In the rows, 128 means zero.
The rows below come in pairs that one turn or mirror swaps. Which row does each named row swap with?
The rows were stretched afterwards, more along some directions than others.
povom: [131 141 146 119 112  91 148 135 141 181  79 144 129 119  97 142 115 136
 138]
sipok: [153 150 102 128 106 124 171 140 148  99 131  89 102 124 136 113 133 152
 181]
pezi: [105 155  94 130 125 131 107 111 173 113 149 118 115 122 122 104 120 126
 153]
raba: [117 156 143 127  99 114 156 142 136 149  93 127 138 158  98 107 124 177
 122]
Sanu: [108 171  96 137 132 127 105 139 139 121 151 128 107 139 124  96 128 150
 151]
Lim: [140 136 128 111 128 130 124  92 167 126 145 123  99 110 138 127 102 119
 172]
zar: [134 105 107 114 114 135 132 131 147 111 131 123 128 140 112 108 120 132
 147]
Marag: [114 168  99 124 129 136 103 134 166 130 160 131 111 132 110 118 136 142
 139]
Poz: [138 154 110 143 107 127 154 141 135 105 140  98 125 110 145  87 134 148
 173]
rik: [128 188 116 143 137 134 155 113 140 143 156 142 128 125 115  85 133 158
 136]
gar: [124 156 120 146 138 142 139 115 151 131 148 146 124 110 109 106 142 132
 138]
Rel: [102 159 150 119 103 140 124 113 108 129 118  98 128 115 121 107  96 155
 143]
tubi: [127 136 144 109 121  86 147 124 132 175 100 143 103 125 112 144 109 136
 142]
goset: [126 151 136 115  91 133 124 118 154 110 113  91 159 118 132 126 111 138
 144]
vitim: [106 187 121 139  94 147 112 154 141  98 144 105 165 135 132  85 139 147
 125]
zuvoz: [126 142 111 126 116 149 132 147 129 110 140 123 137 152 112  90 135 154
 133]
kinif: [115 152  90 142 139 136 117 122 156 122 145 133 112 123 107  96 128 136
 148]
ged: [115 170 141 130  99 137 143 134 141 137 113 124 149 155 109 105 133 162
 122]
fif: [ 97 164 139 116 107 110 138 121 110 151 110 121 124 140 121  89  92 169
 149]
nitud: [135 147 115 124 112 113 150 102 156 105 126 103  91 118 137 125 101 148
 163]
zed: [ 90 176 141 129 105 148 101 114 118 122 142 101 138 127 105  89 105 160
 137]
zitif: [ 93 143 146 109  92 121  88 102 181 132 101 113 150 128 122 113  92 117
 136]
Roz: [156 142 118 128 102 110 165 146 160 127 126 104 119 106 132 108 131 145
 167]
timu: [101 163 140 113  94 113 114 119 133 129 110  98 131 128 119  86  89 159
 141]
biki: [105 172 141 120  96 110 145 118 113 148 111 108 127 133  99  89 103 179
 133]
kuzup: [142 160 106 136  97 119 157 133 153  89 126  84 122 112 144  84 116 148
 179]
duvat: [114 182 106 140 137 143 110 138 145 122 151 136 114 136 107  92 139 146
 148]
duv: [132 137 131 116 109  77 161 138 134 165  88 137 104 136 113 145 107 157
 127]
pafef: [115 119 111 115 107 145 136 118 137 101 137 111 142 130 140  96 109 132
 163]
vinuz: [138 145 121 139 140 133 171 100 138 134 132 148 112 108 105 107 134 152
 145]
ger: [123 121 116 104 105 163 137 114 138 102 131 108 130 123 136 155 128 117
 136]
rafo: [138 159 136 129 106  95 161 133 141 160  81 126 149 141 106 112 113 175
 120]
fefe: [115 136 146 107 117 162  86  95 164 134 129 124 143 122 106 155 123 123
 132]
buzel: [115 111 110 122 108 110 124 136 148 142 109 128 145 129 123  87  98 131
 149]
bif: [135 129 109 118 115 140 162 118 140 114 146 119 127 124 127 140 141 131
 143]
toka: [131 132 107 135 109 120 142 149 132 106 123 110 137 146 118  80 107 157
 144]
suz: [130 138 105 127 116 115 155 149 124 123 128 118 128 154 114  88 109 175
 140]
pana: [ 88 129 140 108  86 134  92  95 183 113 110 101 156 118 119 117  96 119
 139]
rakaz: [125 114 125 113 107 153 131 109 157 115 143 120 132 107 124 160 137 111
 138]
Sobuk: [125 164 141 124 128 127 115 148 132 158 110 147 140 151  98 130 132 151
 120]
liba: [136 131 107 113 100 143 150 118 155 105 126 104 131 129 123 158 130 134
 148]
Supo: [102 164 128 119  95 143 135 120 110 133 132  98 126 142 120 106 110 178
 147]
dig: [146 160 123 142 115 115 178 140 134 138 122 115 108 122 121 100 139 160
 163]
Lum: [145 154 111 140 106 118 177 124 134 115 121  91 102 112 129  99 119 165
 173]
Mumot: [ 88 171  94 137 113 132  98 125 166 111 149 120 126 132 118  94 125 143
 147]
zefo: [127 139 140 109 112  84 159 144 117 175  68 140 111 138 116 135 101 147
 124]
gal: [112 172 104 138 132 121 121 138 156 138 137 134 123 121 105  91 136 135
 148]
kozu: [117 158 137 117 102 121  89 155 148 119 119 116 125 144 134 119 114 132
 143]
moten: [126 128  96 129 122 130 141 147 126 105 123 121 130 149 125  96 109 151
 134]
Komu: [ 98 147 145 116 105 142 108 106 132 131 140 104 140 110 112  99 100 145
 149]
tene: [142 139 120 137  93 113 163 145 151 116 116 102 119 116 136 100 128 148
 179]
Vimat: [137 128 112 115 121 117 155  78 158 104 122 112  85 109 131 130  94 147
 167]

Vimat pairs with vinuz
kozu pairs with vitim
toka pairs with zed
tubi pairs with bif
Marag pairs with Roz

The rows below come in pairs that one turn or mirror swaps. Which row does each named row swap with?
The rows were stretched afterwards, more along some directions than others.
davuz: [ 95 145 158 144 144 128 119  80 122 127 116 134 158 165 103 141 125 131]
Tirab: [ 75 135 125 148 120 112 120  69 123 145 135 120 153 159 106 151 111 143]
Rodaf: [ 93 142 166 119 117 183 128  84 140 143 124 121 148 141 105 172 138 149]
sogit: [100 118 125 163 152 130 138 110 135 108 129 127 124 133 140 153 134 162]
vilo: [ 99 143 142 147 139 114 126  82 120 130 126 126 159 150 102 155 120 139]
gido: [123 149 167 152 142 138 129  62 150 123 132 124 147 124  91 147 136 143]
muke: [122 116 159 119 145 167 134 146 135 123 138 129 121 132 141 153 146 155]
Zir: [ 97 133 164 119 134 158 129  91 133 147 125 112 144 144 107 179 119 150]
Rupak: [121 143 103 124 139 105 117  81 140 100 136  94 117 124 127 153 128 145]
tam: [132 118 196 121 168 158 120  97 134 115 139 132 141 157 143 144 140 142]
doma: [ 89 144 126 136 123 134 121  83 111 151 131 133 155 149 102 151 118 134]
zigis: [131 125 175 125 134 162 121  93 150 122 136 114 150  97 125 173 121 152]
Muno: [ 79 133 158 140 122 136 115  90 143 139 117 103 142 172 115 154 103 162]
refi: [ 82 147 146 140 127 142 132  78 124 145 131 139 165 157 100 150 116 136]
totef: [105 116 140 162 144 136 141 127 139 124 141 139 138 128 136 137 131 157]
fuges: [113 135 139 145 120 117 114 108 143 128  97  98 102 163 125 140 144 157]
gimen: [134 138 133 133 113 118 117 123 130 111 116 108 110 125 141 125 128 137]
pevi: [101 118 129 151 155 124 138 126 132 100 134 126 130 133 132 145 138 150]
Dore: [147 135 214 106 157 170 119  96 136 100 130 145 157 131 132 140 147 119]
Vebim: [ 89 126 133 154 147 142 149 120 138 116 139 135 127 132 128 146 135 150]
sokaz: [ 80 137 168 144 141 170 132 101 155 135 103 149 149 132 104 157 127 164]
feme: [117 143 142 123 115 120 111 101 138  96 107 103 105 143 124 138 156 132]
til: [140 128 173 138 150 148 111 106 135 129 142 128 141 101 123 178 129 180]
ral: [101 143 149 113 120 155 105  89 147  96 112 117 147 157 133 125 152 141]
Pubil: [110 118 171 129 155 151 123 132 140 114 144 129 128 154 152 133 127 157]
podib: [ 99 124 144 159 160 126 136 116 134  98 126 128 121 142 128 140 144 147]
gisop: [114 119 165 106 124 155 109  89 125 107 136 119 155 147 138 136 111 124]
Tiru: [120 134 124 125 132 132 113 103 143  96 140 126 113 139 124 111 159 131]
Gabir: [101 111 135 115 118 153  89 104 135 118 135 114 137 137 126 165 127 173]
dusu: [ 77 138 138 143 134 133 123  84 120 149 127 121 161 158 103 154 108 151]
Refop: [118 131 127 123 121 140  93 103 156  87 138  98 125 131 130 143 150 142]
kisu: [155 154 176 133 147 138 103  80 144 108 154 119 152 113 118 156 145 138]
likul: [ 89 136 169 137 143 139 123  76 125 117 157 153 146 154 114 156 147 161]
nevi: [150 136 142 140 122 134 120 103 144 105 144 123 151 135 128 141 139 159]
tuf: [147 129 186 145 126 135 115 100 152 115 144 121 150 139 123 161 134 164]
Mapa: [ 95 114 134 159 148 156 148 123 134 121 139 133 133 118 126 157 131 158]
Vugod: [ 88 112 137 159 155 141 143 124 132 116 145 124 133 136 133 151 129 168]
rega: [103 148 133 148 122 119 114  74 115 141 122 136 159 165 114 146 122 144]
makug: [125 129 129 102 138 121  98 116 148 104 126 106 107 135 142 140 133 135]
Kigol: [122 135 171 110 148 184 135 115 135 123 147 139 128 121 135 157 158 144]
gerib: [125 154 183 143 155 130 129  58 137  95 151 116 147 131 127 157 156 155]
nud: [135 129 132 103 100 132  93 112 127 111 148 116 127 132 141 135 147 139]

Tirab pairs with totef
gisop pairs with gimen
Rupak pairs with nevi
til pairs with Gabir

The rows below come in pairs that one turn or mirror swaps. Which row does each named row swap with?
The rows were stretched afterwards, more along some directions than others.
Fuva: [150 142  89  77 157  92 103 144 141 162 116 104  88 122  93  97 175 125
 109  90 130 172]
Sumun: [174 160 108  98 145 114 115 160 136 152 134 113 100 113 105  98 167 120
  80  99 114 133]
virep: [127 147 157 122 111 157 127 128 117 117 153 133 106 126 173 148 114  97
  77 118 104 153]
subem: [168 128 112 118 113 181 124 109 125 171 108 134  91 123 113 144 108 138
  66 111 121 160]
kif: [182 174 133 144 115  70 138 147 107 134 105  99  80 134 131 113 123 142
  28 128 127 121]
dazi: [129 141 155  94 114 126 112 149 149 111 171  89 102 125 181 153 131 136
 114 115 127 133]
kapi: [136 160 140 114  95 115 149 102 102 138 128  82 126 155 119 156 149 138
  99  66 156 127]
fim: [163 127 155  74  93 132 111 123 150 128 153 106  67 139 140 139 133 122
  96  75 105 148]
Feki: [145 183 145 140 126  48 118 146 111 116 140  91  89 125 136  96 157 155
  57 133 119 125]
biko: [127 143 144 100 152 171 105 114  79 134 152 134 118 131  99 136 170 104
 104  76 122 167]
zuroz: [104 132 141  95 151 161 156 158 114 135 113 158  82 114 134 170 146 137
  80 126 147 153]
Gug: [140 127 173  90  89 107 114 105 113 102 136  78  87 151 120 179 158 117
  98  66 142 124]
mupig: [127 135 168 111  96 123 120 110 138 128 165 112  74 120 158 167 131  91
 103  87  94 145]
Por: [145 148  96 102 146 106 111 133 155 157 130 123  90 104 113  94 173 150
  93 106 133 150]
piz: [122 145 163  62 160 113 106 147 109 112 163 107 130 131 124 156 161  98
 119  90 121 151]
Ledi: [167 142 171  93  96 121 104 100 125 117 183  96 102 149 146 148 123  92
  95  89  99 120]
Sosub: [160 130  83  86 136 107  99 145 160 161  95 102  72 121 114 128 150 154
  81 116 135 156]
rasup: [118 103 141  83 152 156 130 129 111 126 116 131 115 136 111 173 119 130
 121 128 155 160]
Kisor: [115 130 126  96 144 126 131 144 154 148 125 135  87 132 162 160  94 103
  80 135 106 168]
sidu: [166 156  99 104 150  88  92 152 155 169 135 110  89 109 103  86 178 136
 107  92 106 149]
katif: [ 83 108 141 104 144 146 142 110 109 129 113 126 108 136 125 156 131 121
 137  98 127 165]
Muso: [141  89 138  58 137 178 121 104 120 151 112 118  82 144  90 171 117  91
 121  82 122 174]
Bop: [103 116 135  71 145 157 122  88 105 128 135 124 146 156 106 158 143  97
 143  75 154 160]
Selol: [141 133 109  94 135 172 126 112 106 161 107 106  93 171 119 140 111 109
  84  83 132 169]
nibe: [ 97 146 135  81 136 168 155 110 112 130 113 118 115 182  98 145 134 121
  92  73 151 155]
rim: [162 178 126 151 114  65 138 135 124 154 121  96  92 142 121 106 128 136
  34 102 126 128]
kad: [139 119 156 105  98  93 121  75 128 134 139 139  89 147 114 167 126 112
 104  80 124 140]
Dedef: [173 171 119 132 132  69 137 164 120 153 101  89  81 143 117  94 121 151
  52 120 125 136]
buni: [148 119 132 107 146 154  86  85 125 118 151 137 114 138 115 144 122 124
 101 124 106 152]
zulak: [113 100 130  77 121 174 158 108 125 143 111 145  92 142 107 188 127  92
 116  95 138 168]
medi: [144 156 148  92  96 113 121 136 169 128 157  93 127 160 164 155 125 134
  95  91 147 119]
rutob: [146  98 139  65 114 177 133 104 130 139 101 108  76 154  93 171 115 107
 107  98 141 150]
fofil: [153 149 162 114 101 124 124 124 100  84 135  92 112 154 145 191 139 118
  82  98 126 125]
parez: [153 138 116 127 131  70 156 137 107 152  94 120  73 128 131 108 104 124
  57 126 124 158]
rupel: [155 135 139  62 159 142 115 133 115 141 131  96  96 167 125 125 112 140
  83 109 143 129]
Relib: [176 187 142 133 125  60 154 162  98 135 117 101  89 122 132 106 137 121
  62 116 112 134]
seb: [186 145  90 104 143 108 109 142 158 179 116 138  77  92 121 109 137 123
  88 115 102 162]
zire: [109 145 159 109 137 128 128 120 134 124 159 152 145 136 119 141 142 134
 108 115 148 140]
bos: [164 114 153 106 111 146  88 125 122 126 133 109  89 118 156 173 117 111
  96  96  90 142]
san: [180 173 120 147 123  64 131 166 123 156 100 103  72 129 121 107 134 130
  51 118 103 134]
nezu: [121 102 130 103 121 151  98  87 165 146 143 136  59 123 129 126 120 129
  96 116 106 164]
Rap: [154 147  97 102 140 116 106 138 158 171 132 117  96 109  98 109 172 138
  80  80 129 155]
Vufos: [173 181 129 145 123  52 110 156 123 140 137 107  69 113 145  89 140 122
  46 129  91 146]
Mezi: [127 146 174 117  85 116 114  96 148 114 179 115  81 118 154 156 147 107
 103 100 108 120]
muko: [153 169 110 148 124  78 155 144 128 155 110 125  90 130 125 115 127 117
  52 123 120 124]
sivud: [158 140 114  90 132  86 105 147 144 147 149 115  83  88 142 106 168 125
  99  89 112 159]
zut: [160 159 104 113 139  86  94 157 163 162 140 122  88  89 119 108 180 149
  96  97 117 147]
vopu: [161 160 158 119 105 135  75  89 130 127 172 144 112 133 131 166 140 105
  62  77  99 123]

buni pairs with fofil
Mezi pairs with rutob
kif pairs with Por
zut pairs with Dedef
sidu pairs with san
Vufos pairs with Fuva

